Which row each row swaps with, under one turn or mirror:
The rows were stretched afterwards, more along some directions than others.
Somi: [-31   9 -17  -9  -6  -3  11 -15   0  10  -3 -15  26 -10   1   8  -4  -5
  12]
rugo: [-19   6 -23  -9  -8   3  15 -22 -24   2  31  -9  34  11  -2  15   7 -15
  13]
mepu: [-29  11 -13  -7   8  16   8 -26 -19  -1  31 -11  30  -5  15  27   5 -18
  16]
kazo: [-28  14 -23  -1  -6   3  13 -20  -9  11   3 -12  32  -8   1  24  -1  -7
  19]
zav: [-33   4 -20  -8 -19   3  10 -13 -17   9  15 -26  31 -10 -11  11   6  -1
  -2]
Pap: [-29  14 -24 -17  -7  14  12 -20 -15  -7  27 -18  24   2   1  31  -2   7
   6]
Ris: [-21   5 -15  -4   3  17   4 -12 -14  10  -5 -27  18  -3  -3  37   6  -7
  22]
riso: [-42  11 -30  -7 -14  11  14 -30 -14  17  11  -7  15  -9   4  31  -3   9
  14]
Disof: [-20   2 -19 -12  -1   4  13 -20 -26   1  27 -14  30   7  -4  21  12 -11
  11]
gem: [-20   5 -23 -12  -5   4  14 -27 -25   0  33  -9  34  11   5  17   8 -18
  15]
zim: [-30   2 -28  -6 -19  17  10 -13  -9   5  18 -17  27  11   6   8  -6   0
  14]
bafom: [-22   7 -16 -10   2   7  13  -8  -8   2   7 -20  22  11  -3  13   0  -4
  22]
murov: [-27   4 -27 -12 -13   3  11 -17 -11   6  14 -12  18 -10  -7  17  -3  12
  11]
Mam: [-44   9  -9 -11 -10  -1  16 -20  -5  10  10 -11  23 -21   2  19   4   0
  14]
gid: [-38   4 -15  -6 -16   2   6 -15 -17   8   7 -25  28 -14 -11  17  10  -3
   1]
nenal: [-14   7  -9  -3  13  14   1 -12 -15   6   1 -21  20   1  -2  33   8 -11
  21]
biga: [-34  13  -9  -2   3  12   7 -27 -14   4  21 -16  24 -15  13  32   2 -13
  16]
sudut: [-25  12 -12 -21  -1   7   7 -18 -12  -8  26  -9  21  -3   7  16  -2   8
   0]
kodof: [-31   2 -31  -8 -19   6  14 -20  -8  23   6 -10  16  -9  -7  25  -1   5
  14]
Fum: [-35   0 -14  -9  -6  11  17 -21 -18  15  12 -15  23  -4 -14  25   6  13
  12]
vobi: [-37   3 -20  -4 -15   5   8 -12 -19   8   8 -27  27 -10 -17  18   9  -4
   1]
nizi: [-21   5 -21 -10  -6   2  17 -24 -24   6  26 -11  31   9  -2  22   7 -15
  19]
boto: [-22   0 -30  -2  -9  20  10 -10 -10   6  21 -24  31  11   3  10  -1  -5
  20]
febam: [-25   4 -15   0   5  11   3 -14  -9  15  -9 -30  22 -12  -6  27   4 -11
  24]
Ber: [-21   6 -14  -1   2  17   2 -13 -17   6  -3 -27  21   0  -2  36   9 -11
  21]
fopif: [-26  10 -21 -11  -5   8  15 -28 -26   0  24  -9  31  12   3  25  10 -20
  14]
bize: [-30  -1 -14  -9  -6  11  17 -20 -17  13  12  -9  26  -3  -9  21   8  10
  16]
sodo: [-27  11 -15  -3  -2  -5  13 -18  -4  14   0 -14  25  -9  -1  15  -7  -2
  20]
Reral: [-34   9 -15  -1   2  13   9 -33 -18   4  27 -11  28 -10  12  35   8 -18
  18]
lato: [-31   6 -21  -4 -14  11  11 -17 -11  15   7 -13  17 -11  -5  30   5   0
  21]
vaz: [-33   9 -13   1   4  13   7 -29 -15   4  20  -9  26 -11  11  32   6 -18
  20]
lelol: [-29   9 -14 -21  -3   2  14 -21  -8  -1  19 -10  18   0  -2  24  -2   3
  13]
kes: [-36   5 -15  -7 -15   4   7 -13 -17   5  13 -23  30 -13  -7  11   8  -4
  -4]
ved: [-23   0 -28  -3 -17  13  11 -15  -6   8  20 -16  29  11   2   9  -4   3
  11]
dono: [-24   7 -11  -9  10  15   5 -28 -18  -4  28 -10  25  -2   9  30   7 -16
  21]
rokod: [-17   3 -17 -10  -2   5  13 -23 -25   5  25 -11  33  10   1  21  11 -22
  19]
Beraz: [-23   3 -26 -11 -11   6  17 -25 -26   5  30 -10  38   9   4  19   9 -19
  18]
Sozo: [-36   5 -15  -5 -11   4   6 -15 -16   8  12 -28  26 -14 -10  16   7  -8
  -1]
Zagi: [-37   5 -27  -6 -16  19  12 -20 -14   8  15 -15  29   6   9  18  -3   8
  16]
Gud: [-45  17 -20   0 -11   8  16 -27 -10   8  11 -14  18  -7   8  10 -11   0
  14]
buzoz: [-45   6 -17  -4 -17   3  13 -22 -17  14   8 -25  30 -15 -11  25  10  -6
   4]
Vub: [-22   1 -26  -6 -13   7  11 -11 -10   1  15 -13  34   3   4   1  -4   2
  17]
sala: [-24   6 -12   0   6  12   5 -10 -13  17 -10 -30  18  -8 -12  35   5  -7
  24]
bak: [-39   8 -11  -3 -14  -1  10 -18 -19   5  10 -18  30 -16   0  15   9 -11
   4]
Luz: [-44  19 -18  -1  -9   7  16 -31 -13   8  11  -7  21  -7  14  11  -8  -7
  13]
Bog: [-28   5 -22   4 -10  10  13 -17  -8   4  15 -21  26   5   0   5  -8   1
  15]
Binaf: [-28   6 -13  -9 -13   5  14 -24 -15   7  12   0  18 -15   1  23   7   6
  10]
Nem: [-32  11 -23  -8 -23   6  11 -23  -6  12   9  -6  13  -8   4  25  -3   5
   9]

Swapped with Ber: Reral
Swapped with bize: Gud
Swapped with Fum: Luz

